Each path below is one point turned by a fixed rotation once a step. After each direction that follows a path, write how fast that rotation turns it, in degrees per step (0 if it stays still).
Each turn is a multiple of 5 degrees from 10 to 175, or 0.
Each row of a path follows its step; steps can be skipped.
path 1
step 0: [  0  -5 -13   4 -12 -27  44 -15  12  16 -16   6  25  19  24   1 -12  -2
  -9 -21  19   4  -2  17   4 -23   5  32 -30   0   7  25   8 -12 -13 -15
   8  30 -18  26 -23]
step 1: [-26 -24  11 -40  38  20  -3 -16 -12   6  -9  11  -2  -4  23 -17 -21  31
  -1 -22  -5  10  25  14  -9  25  33  19 -17  -8  21  -4 -15 -17  -6   5
   1   2 -12  -2 -19]
step 2: [  5  11   0  10  13  14  22  15  27  15 -35  15   8   2  -3  22 -23  21
  -9   0   3   9 -21  28  17  16  10  -3   6   1   6  10  16 -46  21  -3
  24 -11 -27  38 -16]
step 3: [ -1 -17  18 -20  12  21  14 -14  -7  14 -16  32  22  -1 -16  15   5  13
 -33 -28  -6 -12  -2 -34  -3 -14  11   2 -25  13  -4  13 -16 -32   0  -5
  -2  33   3  -7 -39]
step 4: [ -6   9 -22 -27  32  17 -23  25  19  -3 -30  11 -10  -8   9 -15  -6  22
   4  36   8  15   1   3  -2 -27   3   4 -17   5  -1  -2 -41 -24  13  -3
  -6   7 -30  32 -19]
step 5: [-16 -17  -2  24   6  11  22  -9  -9  18 -28  21   3   9  10  17   0   3
 -12  -7   8  35 -24  -3 -13 -21  28  15  -9 -23 -33  28   6  -7  20 -31
 -28   0  -2  11 -24]
step 6: [  8 -25   9 -27  28  27  -1 -35  24   3 -11 -11 -13   3   5 -11 -26  36
   5 -11  -1   5  -4 -17 -16 -22  11  -7  32   0   6 -14 -32  -5  39 -12
   5  16  -9  -2 -15]
step 7: [ 17  26   8   6  -8  -2  32  18  15   5 -14   9   3 -23  16  -3  -4  33
 -12  -2  20  28 -39   8  -6 -50   8  14   3  -8 -12 -23   4 -40   5   6
  -3 -16   0   4  -9]
step 8: [ -6 -26   5   3  -4   8   8 -36  -2  12  10 -13  14 -11   7  -8  14   3
  -5  -7  29  12  15 -17 -14 -26  15  40   2  40  12  -1  -5 -23   1 -40
  -7  13 -19  -6 -34]
step 9: [ 15  -2   2 -19  17  -3  -2 -10  -2  -3  -1  11  13 -34  33 -32 -25   9
  -1   2   1   3  -5   4  12 -10  23  23 -10 -22 -10 -17 -16  -8  29  -9
  17 -43 -43  22  -2]
[ -2   0   8  -2  -3   5  11   4  -1  11   5   4   1  -9  -2   1 -11  -2
  -3  12  17   2   3   0   5   5   1  -4   4  -5   2   0  -9   7   0  -2
  -3   6  -2   0  -6] : 0
[ -5   5   2  -3  -7  -7   8 -11   5   0  12  -8  -5  -2   8  -1  -8   4
  -4  -4   5   2  -6   0  -5   4   2  11  -4   3  10 -11   9   0  -5   0
   4  -3  -4   1   2] : 45
[ -6   1  -7  -6  -3   1  -2  -3   1   0   0  10  -5  11  -4 -16  -2  -8
 -12   1   7  -4   7   8  -2  -2  -3   6  -1   3 -14  -5   1   1  -3  -8
   0  -3   1   3   1] : 85
[  1   5   0   2   0  10  -5   5   5   5  -4  -1   2  -2   1   0  -1   1
   4   9   1   4   3   7  -7   5  -1   3   1   0  -2  -6  15 -10  -4   9
 -20   0  -5  -5   5] : 130
[  0  -6   3   1   5   4   1  -2   5  -8  11   2   6  -7  -6   2   3  -7
  -8 -14  -1   2  -1   7 -14   2   2  -1   1   5   0   7  -1   5  -3  -6
  -7  13  -3  -6   0] : 145
path 2
step 0: [ 13  30 -33  18 -46  -1 -12   8  23  17 -36  27 -20   1   8  14 -15  -3
  20  -5  24   6  28  -6 -13 -33  10   0  -2  26 -26  24   5  11 -12  -1
   3 -21 -14  17  15]
step 1: [  0  36   1   8 -20   8 -14  36   0  -1   8 -21 -10 -45  -6  17  -8  26
  -7  10  28  22  -6 -25 -11   0 -28  -3  -1  -1  19   2  11  -2 -23 -38
 -25  33  -1  -7 -27]
step 2: [ -1  13 -49  17  15  15  12 -13 -46  29  -8   3   5 -18 -17  17  -5 -17
   8   5  21 -25  34  -6  10 -18  -6 -20 -14  -4   0 -11 -14  18   2  -2
 -22  28  26  34  13]
step 3: [ -4   7  -3  42 -30  12  13  22  -4  21 -20 -11  27 -18   8   3  -9  17
   5  23  19 -27  -4 -23 -14 -25 -20   8  -7  21 -21  15 -15   6   6 -35
  40 -38 -10   6   7]
step 4: [ -8  35 -25   9  11 -10 -42   9  38   8 -12  24   0 -48  15  26 -16   3
  13  -4  -6 -12  19 -39  -7   3 -10  -8 -24  -9   0  -2   1 -18  20 -18
  -5  37 -11  -8   2]
step 5: [ -7   4 -42  25   1  20 -18  38 -31   3  -4  10  -3   3 -19   9 -23  17
  -7  32  13  -1  21 -21  37  13  16  13  14   7   2 -21 -35  24 -13  -3
  -6   6  13   9 -27]
step 6: [ 14  28 -30  19 -32  31   1  26  -3  12   2 -31 -19  -4   7  10   0 -18
  34  -9  15 -16  -8  -5  -7  18 -24 -24 -11   5 -24 -20  -6  13  22  -1
  34  -1 -26  26  21]
step 7: [ 10  22  11 -16  -7   9   2  15  12   9   2  20 -23 -25  15  21 -23  14
   4  20  -2 -11  18 -37 -14  10  -8   8  15  26  24   9 -26 -27  18 -43
  24  19  35  25  -1]
step 8: [ -5  26 -30  18 -14  24 -14   5  -2   8 -18  15 -30  45 -10  11 -19  17
  10  12   4 -24  10 -43  23 -38   6  -2 -19   1 -23  -7  15   4  -6   8
 -16  24   8   4 -18]
step 9: [-17  40 -25  21 -40  13 -14   3 -18  10  22 -40   1  -9   6 -14  -5   2
   9  41  -9  10 -10 -31 -13  10 -20 -27  13   5  29  19 -18  19  -6 -10
  -4  -6 -20  11   5]
[  0  -3  -7 -14   2  -3  -4  -2  -6   4   5   0  -9 -11   4  -1   7  -5
  -6   3  -4   4 -14  -9  -8  -1   1   0   2  -6  -4   3   1   7   5 -10
   3   7  -5  -5   3] : 135
[-9  4  3  2  9  4 -1 10  1 -8 -4  6 -4  5 -6  9  5 -1 -9  1 -3 -1  1 -4
  0  8  5 -1 -3 -4 -1  1 16 -2 -6 -9 -7  7  7 -1 -4] : 110
[ -8  -1  -6   1  -1   9   8  -2  -9   1   8  -3   1  -2   1  -6   1  -3
   3   2   2   7   6  -3  11   6  -6  -8   4 -14   3  -8   0   4  -6   4
  -7   1  -6  -4 -11] : 100
[  1   0   1  -2   5  -1  -2   1  13  -1   6   1  -2  -8   6  -7  -3   2
 -10  -7   8   1  -2  -1   8  -4  -7   5  -5  -8   9   5  -1  -3  -2   5
   8  11   8   8  -8] : 120
path 3
step 0: [ -5   3  -9  -5  -4   8  -1  -3  13  27   3  -9  22  10  22 -40  11 -17
   1  45 -21  17  13  -6 -28 -12 -27  -3  17   0  25 -30  29 -12  -2 -17
 -12  22  -9  -9  -5]
step 1: [-21  14 -15  -9  11  34 -18   1  12 -17   7 -17  -2   1  -2 -10  13 -12
  54  24 -21  18 -14   6   4  -7  18  12  -4   9   0 -30   7  30 -19  11
 -23   3   8  24 -11]
step 2: [ 21  -9   6  28  10   4 -26   2  24 -18   6  -7 -21  41  10   9   0  -2
  33   3  11  11 -14  32   7 -11   6  45 -11  -2   0  -6  -7 -22  13 -17
   4  27 -12  30  11]
step 3: [-11  -4 -15   4 -43 -18   3  15  10   6  11   6  -6  12   3  -1  31  19
  28 -16   8 -13  11  18 -29 -38 -17  11  13  11 -20  -2 -13  10  -8 -14
  20  45   3 -10   8]
step 4: [-14  23  29 -18 -33  19  24 -22  18  -8   2 -17  21  -5 -10  -9   6 -23
   6 -18 -16 -48 -23   5 -10 -22  -4   9 -22  12  -5 -11 -22   4  24   6
  -2  23  15   1   0]
step 5: [  0  13 -22 -11 -11 -18 -17  -5   8 -27 -18   2  -9  12 -20   5   5 -22
  -7  14  -2 -41  -8 -21  15   0 -27  20   9   7  17  17  -1 -33  16  27
 -43  29  -9   5   5]
step 6: [  9   3 -31 -24  -1 -21   3  11   3   0 -17 -13 -17  22 -13  33   8  30
  31  -4 -44 -20   3   7   0 -14  16 -20  -6 -29 -24  24  10  -8  11  13
 -23  -2   5 -10   6]
step 7: [ 46   1  11 -26   5 -27  24  15  -2  -1   4 -13  35   4  14  -4 -14  24
  -9  16 -13   0  -6  -1  11 -48  22  -5 -14   7 -12  -1  -7 -21  23   2
   3   0 -30   8   6]
step 8: [  9 -23   1 -29 -11   3  -9  -5 -20  -9 -26   8  28  -2 -12  -7 -36  19
  12  40   6   1  22 -20  19  -8  -7  -4  16  31  -3  14 -12  38   6   1
   4  33  -1  -7   4]
step 9: [-17   3  14 -31  40  26  -8  -4  -1  10 -45  18  19  18 -33   6 -18  11
   3 -46   1  15   9   3   9   2  18   5  -1   3  -5   9  -6   8  14   2
 -14  17   3  25   4]
[  6  -7  -7   9  -2   9  -2  -4  -3 -12  -1   1   3  -2  -6  -4  -3  -5
  -3  -2   3  -2   0  -1   3   9   7   8   8   0  -7   0   8   8   8   6
 -13   3   3   7  -1] : 100
[  6   1  -1  -6  -1   1   1   2   2   4   7  10  14  -4  -6  12 -11   7
   1  -4  -7  -3   0  -9   8   1  -5   1   2  -2  -7  12  -9  -5   1   4
  -2   1  -4  -2   1] : 25
[ -6  -3   0  -3   4  -8   1  -1  -3   2  -2  -1   9  -2   5  -2   7   6
  10 -11   1   3 -14  -5  -2   5  -3  -4   0   7 -12 -12   2  -3   6  -4
  -9  -4   2  -3  -5] : 125
[ 11  -7  -1 -11   6  -3  10  -1  -3  -6  -3   4  -7   4 -12   0  -6   7
  -3  -1   0  -4  -6  -5   1  -5  -7  -5   4  -5   9 -12   6   7   0  -1
   2  -5   0  -2   3] : 35
path 4
step 0: [  7 -12  21   6  18 -36  26  13  17 -32  -8  17 -23 -17  -2  21  22   4
   3 -36  23 -22  31  13   7  27 -26   6  16 -10   4   6 -12  -5 -11 -12
 -24   6   7  -7  30]
step 1: [-26  -2 -31 -17  -3  15 -25 -28   2  12   0 -34 -13 -14  19   4  -1 -21
 -14   3   6 -20   5 -20 -40  -6 -20   3 -31 -14  20  -8  -4  -3 -10 -38
  20 -13  -4 -19  24]
step 2: [-19   0  19   8  -9  10  27 -17  13 -11 -14  16  26 -61  12 -19 -21 -21
  -1 -28 -14   7  -8   3  -3  30 -16 -11   2  36  -3   2  -7  -2   6  18
 -13  19 -27  -7  -8]
step 3: [  8 -15  -3   0 -19   1 -31  -7 -16   3 -10 -21 -28  29   4  -7 -16  -9
 -10  -3 -14 -16   3  25  15  33  28 -39  17  18   5  -1 -24 -10 -21 -51
 -13 -13  -3  -2  -3]
step 4: [ -9  23 -16   1 -46  -2  17   2  10 -14 -17  35  19 -12 -21  22  19 -11
  15  21  21  12 -17 -12 -13  14  -6  -2  24   5  22  -9 -20 -34   5  -3
  41  14  10 -17 -13]
step 5: [ -1 -15  42  -5 -26 -15   3  -1  32 -19  28  -4  17 -10   7  11 -19  -3
  22  33   6 -28  13   7 -21   7  30  -6  -5 -25 -18  -2  -7   0  -5 -21
 -34 -26  -4  17  20]
step 6: [ 33  13  -7 -21   1  10   8  -8  10  -3 -18  28 -17   7  25   8  33 -16
  18 -10 -13  -5  18 -21   3  -3  -3  16  -8  -6  26   4  -3  -2  44 -34
  -4  -4 -30 -41  -7]
step 7: [-26  -5  24 -10 -13  -9  -5 -25  26   3   5 -21 -15 -15  19  -8  -1 -10
  12 -37  11   5  15 -15   8  20 -11  42  18   0  14   1   5 -35 -34   3
 -21  11  30  15  19]
step 8: [-30   7 -14 -12 -19  25   8 -26 -30  18 -16  -7 -11 -19   6 -21 -25 -17
  14  12 -34  -4 -12  16 -10 -12  15 -10   5 -18   3 -20  -8  27  23 -29
   4  25   0 -21  30]
step 9: [ 18   6  -1  27  -4   5  -5  -1  35   0 -15  16  20  -7  13  15 -30  23
  12 -24 -10  11  -5  51 -18  23   5   9  21  36  27  18 -14 -26  15   0
  -5  10   2  12 -13]
[ -5   6  10  -1   0   0   0  -6   5  -5 -12  -1  -2  16  -6  -4   5  -6
  -7  -4  -7   2  -7  -9   3   9   3   4  -5   2  -5   0   5   4  -1  -3
  -4   8   0   5  -7] : 90
[ -8   7  12   5   4  -1  -5   8  -5  -1  -2 -16   8   0   5   7   6   2
  -2   1  -1   1   6   1  -5   3  -1  -3  12   1   4   5   2  -5   1   3
 -12  -4   1   6   2] : 160
[  1 -12   2  -2  -5   9 -10  -4 -13   4   1  -2  -5   1   0  14  -1   1
 -10   7  -1  -2  -6   0   4   6  -4   7  -3  -5  -7  -3  -5   2   8  -4
  -7  -3   3  -1   3] : 155
[ -3   3  -3  -5  -2  -1 -10   0  -6  -3  10  -1  -1   6  -1  10  -4   4
   3  -7   9  -5  11  -4  -1  11  -3   1  -2   1  10   1  11  -1   1   0
  11   9   5  -2  -9] : 120
